In the rows, 128 means zero.
Each named turn below is shown by a few rows before and after it. Which turns, in which order, take the first row of each later pair to the second? The first pair is answered.
Q (before -> after):
[126 170  94 146 140 142 123  66 118 105 137 115 117 152 132] -> [121 168 106 151 153 147 137  79 103 108 141 119 100 158 127]
[117 130 142 124 119 109 120 121 143 139 131 149 129 114 149] -> [126 122 128 124 113 119 108 106 148 127 125 134 127 111 145]
[138 151  91 123 176 192 127 101 165 114 126  98  94 165 122] -> [117 161 115 126 192 186 154 132 143 133 140 120  78 174 122]
F (before -> after):
[132 146 101 124 117 100 108 128 147 153 123 125 151  74 173] -> [136 154  95 146 150 147 107  92 115 131 128  97  94 100 158]
[134 127 124 120 126 197 145 114 102 106 119 128  88 118 141] -> [130 123 130  94  89 144 145 151 145 130 116 168 160  89 159]
[ 83 116 133 121 133 121 156 151 111 110 148 156 146 130 116] -> [ 93 148 120 126 146 126 151 122 113 105 156 151 151 147 111]
V (before -> after):
[122 230 121 149 193 137 151  88  83 143 178 140  83 186 127] -> [118 188 122 106 112  45 137 154 158 178 156 188 200 110 169]
[156  99 170 120 105 177 198 188 132 132 111 112 179 201  79] -> [153 103 174 120 109 176 202 190 129 137 113 117 175 202  81]
[162 103  99 109  92 109  93  98 163 120 100 118 154  97 139] -> [147 141 117 142 161 157 125  80  95 116 131 113  67 145 123]
[107 120 120 116 148 130 146 122  98 125 103 131 156 144 111] -> [108 120 125 112 145 123 146 129 100 130 104 138 160 137 115]
Z (before -> after):
[126  90 130 121 114 139 142 155 124 135 139 131 134 111 115] -> [125 106 112 128 105 129 122 136 127 134 141 125 125  88 143]
[135  94 151 108 111 119 117 149 145 149 104 136 147  97 116] -> [122 126 134 129 123 120 101 114 122 148 113 123  94  77 148]
[133 120 134 117 122 156 138 128 144 129 127 129 156 157  97] -> [131 145 109 122 105 138 108  99 151 129 127 118 151 118 138]
[134 163 122 126 135 110 133 131 128 150 145 152 148 140 128] -> [132 166 121 128 141 112 133 127 121 151 146 149 136 139 130]
Pairs:
Between the rows of a pair lie two turns.
[117 161 151 119 126 141 145 151 111 128 158 135 156 176 122] -> [120 188 123 125 112 130 115 113 120 128 159 119 152 146 153] -> Q, Z
[123 148 143 142 134 138 124  96  93  82 123 107  66 157 111] -> [126 134 169 106 107  86 148 159 138 112 123 158 164 166  99] -> Q, Z
[103 140 141 114 158  89 122  90 103 124 136 160 161 162 117] -> [ 86 125 153 116 157  82 127 116  92 136 135 168 143 143 125] -> F, Q
[128 141 130 114 120 120 125 131 133 131 136 125 137 125 126] -> [127 119 135 118 122 134 125 135 123 125 130 119 121 124 123] -> V, F
[144 140 106 143 170 144  88  50 142 121 146 108  98 114 141] -> [149 155 105 127 149 108  87  60 170 135 150 130 152 104 153] -> F, F
[126 122 106 138  88 113  95 118 136 125 133 122  99  72 172] -> [135 143 135 116  98  87 139 161 158 151 148 170 174 123 134] -> Z, F
[120 155  97 143 127 139  95  63 122 108 121  95  93 102 158] -> [ 93 168 138 150 157 130 138 112  82 135 147 133  64 119 155] -> Q, Q
[143 169 123 126 178 142 135 126 108 152 163 156 154 139 103] -> [128  94 133 134 170 166 123 153  84 138 137 130 101 105 105] -> Q, F
[132 171  89 146 130 143 107 100 137 118 129 106 119 145  92] -> [142 157  90 136 116 134 107 110 159 119 120 112 157 143  87] -> Z, Z
[138 110 138  97 112 108 126 140 141 131 123 132 177 119 126] -> [116 149 156 116 147 112 150 143  97 148 148 147 125 136 132] -> F, V
[142 118 120 166 125 135 101  85 119 121 121  87 113 113 122] -> [125 105 170 152 134 111 151 160 116 156 130 136 145 136 102] -> V, Z
[142 183 148 143 212 195 151  71  96 115 123 109 112 178  83] -> [150 210  94 132 144 137  87  28 152 121 111 103 161  95 157] -> Z, Z
[ 72 126 162  97 125  99 122 175 122 166 134 163 116  67 168] -> [102 225 139 105 160 108 122 106 132 160 164 162 143 127 153] -> Z, F
[102 111 161 156 136 139 162  93  89 119 105 109  87 142 164] -> [138 124 155 134 130 134 169  84 135 112 104 120 177 187 129] -> Z, F
[116  88 136 121 111 122 122 123 125 141 110 132 157  99 145] -> [112  90 135 134 125 140 118 110 103 132 112 115 114  98 146] -> Q, Z
[150 132 133 124 141 131 123 103 150 132 112 111 146 140  95] -> [147 123 137 116 131 118 124 120 156 138 110 121 159 128 100] -> F, F
[118 120 123 156 108  98 119 121 133 134 126 118 128 100 165] -> [120 113 122 165 123 120 120 109 117 123 126 104  98 112 153] -> Q, V
[132 139 129 137 123  91 122  92 129 109 128 127 124 115 177] -> [127 105 157 123 122  84 151 145 132 121 124 152 148 128 153] -> Z, V
[106 117 144 135 144 107 144 154 153 126 119 143 153 135 110] -> [120 105 124 132 134 122 121 129 165 103 105 124 157 130 110] -> Q, Q
[100  84 160 122 148 143 160 193  90 147 137 142  84 103 121] -> [156 204  93 124 157 146 124  73 140 120 156 116 151 150 120] -> Z, F
[117 129 123 144 124 124 130 126 112 135 131 134 111 121 150] -> [120 131 135 141 133 128 145 134 110 138 136 143 120 140 135] -> F, Z
[145 143 111 124 119 120 139 111 148 137 113 120 141  86 136] -> [140 153 123 137 146 143 155 105 117 135 126 114 100 107 124] -> V, Q
[133 101 132 144 133 117 140 151 150 106 116 140 160 116 100] -> [119 119 147 156 154 122 156 157 123 112 130 148 131 128  97] -> V, V
[125 136  98 154 129 162  96 115  97 104 110 135  39  74 164] -> [165 144 125 105 123 136 145 160 170 123 117 194 203 162  88] -> Z, F
[124 114 136 110 106  91 136 148 146 144 121 161 173 111 129] -> [112 117 159 131 153 128 164 149  95 140 133 154 109 146 106] -> Z, Z
[150 146 159 111 183 167 153 122 110 112 137 103 126 207  95] -> [150  92 142 114 157 185 120 111 108  89 109  66  90 162 111] -> Z, F
[112 117 159 166 148 153 147 162  94 146 136 140  83 129 109] -> [125 163 142 168 165 158 142 121 101 143 148 136  95 152 104] -> F, F
[131 117 148 122 151 144 148 124 129 116 133 128 143 171  97] -> [129 150 122 118 121 101 118 104 154 127 137 134 165 127 143] -> Q, Z
[157  99 112 114 116 160 122 131 129 100 123  98 144 145  89] -> [148  94  98 119  96 142  99 127 132 102 117  95 127 102 121] -> Z, F
[155  80 131 137 106 148 130  96 155  88 136 107 153  87 117] -> [151 108 127 153 128 159 130  72 131  85 148  97 114  98 123] -> F, Z
[135  86 108 112 119 140 136 112 147 100 112 103 148 126 124] -> [104 140 138 127 154 118 174 141 107 138 150 145 124 143 138] -> V, Q
[137 117 120 127 148 156 128  92 122 115 122 117 116 141 124] -> [140  86 129 111 133 144 130 121 137 118 109 125 143 132 114] -> Z, F
[173 128  95 101 115 121 115  83 185 113 111 154 194 169  82] -> [116 140 156 133 181 133 175 140  91 147 146 185  82 186  84] -> Q, V
[ 96 163 130 125 124 102 137 160 107 152 138 157 121  80 183] -> [121 173  93 139 134 148 105  91 104 114 127 106  91  88 172] -> Q, F
[160  93 103 152  84 164  85  84 137  70  96  69 102  91 142] -> [146  51 132 152  89 172 105 126 120  75  91  80  85  93 123] -> F, Q
[129 103 138 119 134 103 155 130 116 120 115 147 191 134 107] -> [140  81 128 123 134 127 142 113 113  99 104 123 175 133  98] -> Q, Q
[123 126 134 148 118 145 103 103 119 112 122  85  81 109 122] -> [118 106 178 133 127 137 147 164 122 130 131 126 122 148  85] -> Z, Q
[ 99 112  91 117 121 144 137 102 154 112  91 117 134  94 104] -> [ 71 133 118 130 142 133 162 133 116 136 112 141  94  97 117] -> Z, V
[109 202 135 163 150 159 143 118  91 120 162 115  39 152 146] -> [147 140 162 129 142 174 176 163 139 109 144 128 140 216  64] -> Z, F
[119 126 162 121 131 119 150 157 105 127 139 134 121 142 115] -> [140 139 133 108 102 103 122 131 144 121 130 125 165 123 130] -> Q, Q
[129 179  93 147 132 135  94  66 126 122 125  95  94 114 156] -> [131 186  93 133 110 101  94  81 158 137 125 118 146 102 166] -> F, F
[ 89 176 121 136 136 143 110 112 100 122 135 151  78 159 124] -> [115 122 131 106 116 141 122 145 145 115 114 158 161 184  76] -> Z, V
[115 105 126 137 129 131 100 122 122 117 114 105 113 115 142] -> [118 146 126 126 127  97 113 128 141 136 129 133 161 124 146] -> Q, F
[136 203 137 135 168 124 158 109 116 140 149 156 138 187 106] -> [143 208 123 124 140  96 140 100 148 142 144 158 179 166 124] -> Q, V
[104  87 129 145 154 165 130 123  70 101 121  96  42 110 133] -> [160 130  81 121 135 165 100  54 141  79 115  79 142 145 113] -> F, V
[ 96 121  70 145 147 158 113 134 115 108 122  76  99 128 139] -> [ 98  88  74 129 115 133 106 158 141 113 108  89 139 105 144] -> F, Q
[106 142 140 124 135 103 143 166 109 156 157 149 103 114 134] -> [151 142  91 117 115 131  99  94 151 113 134 101 138 121 120] -> Q, V
[141  91 162 121 124 145 148 168 116 124 124 143 119 145 108] -> [150 112 151 127 143 161 148 141 107 114 131 132 105 163 104] -> F, F
[128 110 133 117 106  84 123 155 149 158 115 156 169 106 124] -> [113  67 145 131 118 115 128 164 120 146 109 137 107 102 118] -> F, F
[127  65 172 155 148 153 160 194 114 130 122 153 123 154  79] -> [158 165  85 173 142 160  85  55 138  98 127 100 116 134 126] -> Z, F
[122 158  77 145 130 101 137  80 133 166 139 115 116 124 146] -> [119 137  84 152 142 126 141  82 113 155 135  99  85 132 132] -> Q, Q
[ 97 110 134 143 111 125 110 142 104 137 129 129  75  71 157] -> [121 195 109 138 119 101 106  97 134 145 153 144 133 103 163] -> Q, F
[123  94 154 129 133 132 134 157 113 118 113 139  98 133 121] -> [131  86 136 120 107 115 113 147 140 117 102 133 125 108 136] -> Z, Q
[132  47 155 138 127 159 145 151 110 109 126 117  62 145 110] -> [129  83 111 143  96 126  95 108 126 113 127 105  58  80 171] -> Z, Z
[112 170 133 118 119  85 174 161 146 180 149 165 162 124 140] -> [103 173 146 132 144 109 192 163 114 177 158 162 122 144 128] -> Z, Z
